In the rows, zero is written as 128.
One turn moves every row onto another: examples first, then more rows asked:
maz: [123 108 134 121 121  98 158 126 140 126 139 154 174 140 129 137]
Bimad: [138 150 124 117 155 123 137 156 114 127 121 104 139 119 115 101]
Vutog: [131 110 120 122 120  90 166 102 127 140 150 119 145 143 121 133]
fiz: [156 148 163 129 134 145 119 129 108 133 112 118 112 114 107 153]
muta: [143 149 156 137 125 142 121 114 102 130 116 133 113 104 120 162]
teseb: [143 150 156 140 125 141 127 114 102 133 113 133 112 102 120 161]
kera: [154 153 162 128 137 144 130 132 110 129 105 126 110 115 108 159]
ses: [138 146 126 110 154 127 127 156 114 119 127 106 141 124 114 104]
takiz: [122 113 132 127 122  95 169 126 141 131 133 154 172 136 130 138]
Lig: [144 150 156 140 125 141 124 114 101 134 115 131 112 102 120 160]
vop: [122 114 130 134 122  92 171 124 141 140 131 147 172 131 129 131]
zuz: [143 150 156 136 125 142 124 115 102 130 115 135 113 104 120 163]
runos: [135 155 122 118 158 123 148 159 116 125 114 110 137 119 116 106]
Tobi: [142 142 153  92 129  94 138 113 159 150 134 148 154 100 102 117]
fosiv: [154 153 161 135 136 141 129 129 109 139 105 118 110 109 107 151]
kam: [129 115 118 124 123  88 178 104 129 140 142 124 143 142 122 136]
lumum: [135 156 123 111 159 125 150 162 117 115 112 118 137 124 117 114]
Vosoz: [143 151 156 138 126 141 127 115 102 130 113 135 112 103 121 164]
fop: [142 140 154  87 128  97 136 114 159 143 136 152 155 104 102 121]
Dak: [124 110 130 136 120  92 162 120 139 145 137 139 173 129 128 125]
sula: [155 150 163 126 136 145 122 131 109 128 109 124 112 116 107 158]
roli: [128 118 119 119 124  90 182 107 129 132 140 133 142 147 123 144]
pigip: [129 115 121 112 123  94 174 108 129 124 144 137 143 151 122 147]
nagag: [130 109 122 109 120  95 163 106 128 123 151 131 146 153 121 144]
veti: [144 149 156 138 124 142 122 114 102 132 116 131 114 102 120 161]
fikup: [126 104 133 130 118  94 151 120 138 140 144 139 175 133 128 125]
pitu: [135 152 126 104 157 128 141 163 116 108 118 120 138 129 116 116]
gero: [155 149 162 133 134 142 122 128 108 139 110 116 111 110 107 150]
rifa: [140 146 152  88 132  95 149 118 160 141 127 159 152 104 103 127]
narur: [141 145 151  96 130  92 147 114 159 152 129 150 153  99 102 119]
kada: [141 147 151  93 132  93 152 117 160 147 126 155 152 101 103 123]
mebif: [131 107 122 114 119  93 158 103 127 132 155 123 146 149 121 136]
gid: [125 104 135 123 118  98 149 123 139 131 145 146 175 138 128 132]
zaru: [137 147 127 104 154 129 129 160 115 110 126 114 140 129 115 111]
tira: [141 142 154  85 130  97 141 117 160 138 132 158 154 106 103 127]
Tofom: [153 155 161 133 138 142 133 131 110 135 103 123 109 111 108 156]

fiz turns into sula
Vutog turns into mebif
zaru turns into pitu
And these:
vop turns into Dak
kada turns into narur
muta turns into zuz

One turn moves every row onto another: examples first, then more rows asked:
viz: [143 111 106 126 136 148  98 111 122 122 147  92 117 143 121 140]
Mip: [139 115  92 133 120 153  93 113 140 127 152 127 126 144 141 149]
dor: [140 100 104 146 122 152 110 136 131 121 140 147 131 112 164 122]
biz: [110 132 137 151 135 125  91 151 114 116 151 129 113 116 147 139]
feden: [115 143 129 134 133 118 173 137 142 123 106 143 135 104 129 128]
biv: [124 116 125 163 144 116  99 149 111 118 139 109 109 127 141 119]
Zoke: [114 158 145 133 150 103 147 117 143 136 107 116 133 127 116 137]
Faz: [131 143 111 104 123 137 169 107 149 124 112 126 143 122 115 146]
dira: [119 138 145 118 142 131 169 121 142 119 106 139 134 106 119 118]
det: [133 142 124  92 128 122 154 113 137 118 103 117 143 132 109 140]
vor: [127 156 137 124 144  97 141 122 151 119 115 117 128 135 109 151]
kof: [111 108 112 155 125 133 107 147 117 129 137 115  94 135 148 122]
Nugo: [136 130 112 114 120 149  91 112 124 116 158 108 125 136 137 159]
disi: [132 121 113 118 132 154  98 124 116 136 164 111 130 154 138 145]
futu: [116 155 135 131 144  92 139 122 143 128 105 131 120 129 112 148]
nur: [126 110  98 131 116 150 106 119 127 130 143 101 100 151 141 136]
linof: [128 132 140 125 142 123 164 121 141 124  99 149 129  95 126 127]
Vave: [138 143 126 103 133 116 152 110 136 132  98 109 151 127 117 142]
Vata: [110 159 140 126 143  97 148 125 143 119 110 124 128 135 116 134]
mun: [142 112 125 129 121 162 120 126 121 110 149 134 134  98 167 125]
kavi: [151 133 127  99 132 126 160 114 147 115 105 120 144 117 114 143]
mupu: [124 133 145 121 146 131 162 122 135 134  97 129 141 100 117 125]
Vob: [133 112 104 123 124 160 107 107 114 125 160 128 111 137 137 157]
sele: [119 116 113 145 128 121  99 148  98 122 150 134 107 133 146 148]
gepe: [106 157 120 123 133 104 148 131 142 127 112 124 128 134 102 154]
paner: [151 101 119 146 136 158 128 116 125 114 141 115 124 110 160 106]
Vedo: [134  96 105 141 115 157 127 128 125 125 136 118 108 125 165 112]
dagu: [126 136 150 131 148 119 162 133 147 118 107 138 128 100 117 128]
lapad: [137 112 115 146 124 147 127 123 113 118 154 144 118 116 177 128]
vov: [141 107 123 130 131 164 125 130 117 129 158 129 139 123 168 117]
mep: [114 120 131 148 143 131 101 157 108 134 157 129 123 135 151 127]
bavib: [114 114 110 157 133 132  86 147 129 128 146 140 113 130 138 139]
ribes: [145 138 117  97 128 121 150 102 142 124 102 124 138 125 113 151]

linof turns into futu
gepe turns into Faz
And these:
kof turns into nur
mep turns into disi
paner turns into biv
Vob turns into lapad
Vave turns into mupu
vor turns into kavi
dor turns into bavib
biz turns into Nugo
det turns into dira

One turn moves every row onto another: examples first, then more rows asked:
Rig: [154 151 139 131 166  89 106 124 163 130 113  79 135 127 105]
Kug: [157 110 137 113 148 123  96 128 132 117 137  70 156 132 112]
zege: [169 155 169 101 137  90 130 123 116 145 125 138 168 122  84]
Difav: [156 149 167  93 138 109  96 128 136 143  93 116 131 139  64]
kul: [150 140 187  73 121 119 147 110 143 123 125 124 143 114  87]
ter: [141 130 149  92 146 118 122 145 142 118 119  78 140 119 145]
fot: [116 120 141 106 146  99 114 137 125 122  90  78 137 107  85]
fako: [140 130 158 125 164 109 134 105 132 134 156 100 176 141  85]
Masuv: [142 147 141 101 128 139 128 121 117 141 105 126 152  87  97]
nog: [173 150 159 107 148 114 126  86 157 135 140 112 164 101 112]
Nafil: [115 146 167  95 145  98 134 116 137 100 112 115 142  84 114]
fak: [159 129 159  96 136 126 121 104 125 108 156 116 154 120  60]
zuvif: [129 134 122 110 179 137 124 124 134 112 113  92 131 123  96]
kod: [170 129 143  97 161 110  87 142 124 125  99  99 138 134 124]
Besi: [132 134 163 128 152 114 101 144 133 117 134 102 103 127 110]
Mavu: [144 133 179 102 162 116 120 122 137 117 117  86 123 168  98]
mari: [132 147 169 107 115  87 154 140 139 136 132 114 153 106 102]
Zibib: [143 156 141 100 177  82 105 123 125 114 151  93 148 118 108]
tev: [156 120 179 127 119 123 114 106 136 148 116 132 140 138 105]
nuzik: [144 114 156 109 124 100 137  91 128 119 116 122 178 110  78]
nafaf: [166 133 161  98 154  92 133 104 137 123  79 137 153 131  87]

nuzik turns into kul
nog turns into Masuv
Kug turns into ter
And these:
zuvif turns into Besi
nafaf turns into fak
Nafil turns into Difav
fot turns into Mavu

One turn moves every row onto another: examples first, then more rows asked:
Kiser: [132 140 133 105 120 116 120 138 144 165 117 128 104]
bos: [128 105 118 125 114 122 115 153 105 133 124 136 136]
vut: [125 162 139 118 145  96 141 159 117  92 147 146 131]
sur: [145 140 165 155 122 124 143 138 134 129 151 151  97]
Noluz: [153 126 146 122 130 129 115 124 128 122 154  98  99]
Fip: [142 155 143 105 158  84 113 130 122 113 147 142 135]
Non: [169 151 150 126 126 147 129 135 124 127 143 182 116]
narim: [144 103 133 142 121 126 117 153 121 130 148 116 138]
vazu: [126 150 140 116 148  87 119 122 121 108 133 154 142]
Kun: [148 140 152 126 124 135 112 154 108 128  99 149  83]
bago: [148 126 149 134 109 157 129 136 118 108 137 160 105]
Gise: [168 142 131 127 133 133 119 140 133 137 171 133  88]
sogo: [133 120 111 121 119 118 121 166 128 146 143 116 132]
Duz: [154 142 121 111 122 142 126 150 130 158 112 160  99]
sebup: [137 112 142 128 106 141 110 152 127 137 108 150 113]
Liga: [124 119 141 122 108 140 142 114 114 120 118 141 117]
sarig: [162 146 133 121 176  95 128 145 101 118 120 138 131]
lado: [135 155 154 101 138 124 128 151 131  82 125 128 143]
Gegel: [155 126 103 112 132 132 120 148 119 152 137 118  97]
kez: [153 167 145 127 159 117 148 166 146 115 114 127 138]
lifa: [161 147 149 140 172  95 122 134 111 110 125 146 132]
Dol: [161 144 138 121 167 117 141 126 129 113 117 119 151]
Lokuf: [149 152 162 127 151 116 136 173 137 110 104 135 145]
bamod: [179 162 135 115 135 155 134 145 127 122 156 153 107]
bagi: [157 147 141 108 162 114 143 133 131 128 105 137 155]
Buga: [138 117 135 143 112 133 136 135 132 125 169 134 113]
mas: [124 168 134 113 145 103 129 157 111  89 122 151 123]
pogab: [153 156 116 121 139 132 155 146 115 139 138 126  82]
Zute: [131 164 144 100 141 114 116 158 143  97 115 120 138]
pana: [169 164 137 104 129 144 109 152 123 132 134 170 101]

bamod turns into narim
Liga turns into Kun
Dol turns into lifa
And these:
sebup turns into Duz
Fip turns into vut

One turn moves every row onto another: examples first, then more rows asked:
Z: [116 100 123 108 132 115 130 164 148 118 129 139 153]
X: [101 151 135 120 140 106  95 139 112 145 133 109 136]
S: [103 127 115 103 131 130  93 137  99 180 139 123 129]
T: [109 125 139 119 151 121 100 128 132 170 122 142 142]
J: [131 111  84  98 112 142  92 135  95 153 148 115 155]
Q: [119 134 136  97 106 117 115 125 115 118 123  81 157]
E: [126 112 118  90 102  99 126 151 115 121 132  98 142]
C: [144  98 107 105 106 144 131 153 115 143 141 133 141]
L: [115 113 103 102 114 175 117 146 107 148 145 123 153]
Y: [ 98 120 102  81 133 140 107 104 115 172 149 138 166]
A: [118 135 116 110 130  91  92 134 123 109 130  97 165]
K: [110 142 133 111 150 123 114  98 141 136 137 135 175]
B: [130 101 107  83 135 161 126 112  98 119 152 117 148]
F: [ 89 158 106  98 131 124 103 120 105 129 159 107 162]
P: [106  95 118  87 163 145 127 125 132 106 142 135 159]
G: [124  96 111 115 150 127  97 136 149 142 127 151 171]
W: [ 93  98 133  95 143 128 117 141 155 134 115 135 171]
N: [112 109 122  73 141 118 123 112 112  98 140  97 153]

C turns into Z
Q turns into L
Y turns into K
And these:
P turns into N
X turns into S
J turns into G

One turn moves every row onto another: examples first, then more rows asked:
robel: [130 113 118 145 157 130 152 134 134 136 123 118 147  93 127]
sivo: [125 140 134 140 132 135 122 102 151 106 171 132 131 109 118]
kudem: [101 141 115 117 144  98 132 121 133 126 130 138 129 126  93]
bazo: [133 157 135 125 112 164 150 138 113 116 155 160 155 131 110]
sibot: [134 135 110 131 124 145 109 159 157 128 135 123 178 111 138]
lol: [124 130 111 127 139 106 120 143  89 132 131 125 115 109 132]
fek: [120 130 138 110 114 157 119 180 142 125 153 144 126 133 133]
Naza: [111 173 119 120 146 129 136 154 123 117 138  96 156 128 105]
zise: [122 157 139  97 147 110 136 149 108 108 123 103 136 126 108]
kur: [161 153 125 129 116 117 131 142  93 139 117 120 146 138 109]
noguv: [122 124 111 142 148 168 109 127 154 117 129 139 136 136 143]
Dat: [154 156 126 119 111 130 119 157  98 126 142 141 121 120  91]
Bug: [144 125 127 119 126 161 109 143 159 119 133 145 114 153 133]
Kefe: [159 130 150 118 127 133 127 132 162 119 149 101 160 114 118]
zade: [130 137 128 120 154 127 142 151 104 129 113 119 133  83 122]
tuf: [125 139 112 136 155 122 120 107 158  97 143 123 128 123 127]
raf: [102 131 127 123 155 138 131 119 122 117 115 132 139  85 130]
Mapep: [105 118 112 132 153 133 130 135 142 151 112 148 142 109 116]
Kovez: [155 144 135 119  88 141 119 135 109 141 128 141 133 146 108]
Pizu: [141 141 153 128 112 177 117 143 143 114 116 118 134 144 126]
tesif: [151 154 122  97 137 119 120 124 108 105 151 121 144 152 139]
gasi: [159 153 152 118 116 163 142 127 115 114 129 136 131 151 125]
buzar: [161 147 108 120 125 126 124 135  83 123 142 133 126 112 130]
Bol: [107 130 131 138 122 144 147 119 128 130 146 144 163  92 139]
tos: [123 126 115 125 141 146 109 133 170 129 105 136 153 116 115]
Kip: [123 153 117  95 142 138 147 129 107 121 168 127 152 145 137]
tatib: [156 152 107 153 120 129 135 166 116 121 144 119 158 121 105]
rofe: [ 95 147 124 136 129 113 118 143 144 132 153 124 117 125  93]
dov: [116 119 131 145 119 120 142 166 115 132 153 124 114 104 129]
Rapab: [115 141 131 117 115 174 108 132 143 127 134 134 146 148 152]
kove: [147 132 118 136 144 122 148 136  99 123 146 140 121  92 106]
taze: [108 108 121 134 137 147 127 139 157 148 122 123 146 128 148]
Debev: [137 134 160 118 133 131 128 128 171 110 124 105 132 132 125]
pabe: [144 170 137 112 103 165 104 149 120 117 131 130 146 141 115]
bako: [140 117 138  90 119 119 135 149 139 148 160 124 142 147 126]
gopam: [142 132 147  99 112 116 124 116 145 137 139 137 142 161 123]

Kovez turns into buzar
zise turns into kudem
And these:
tatib turns into dov
Naza turns into rofe
gasi turns into kur
pabe turns into Dat

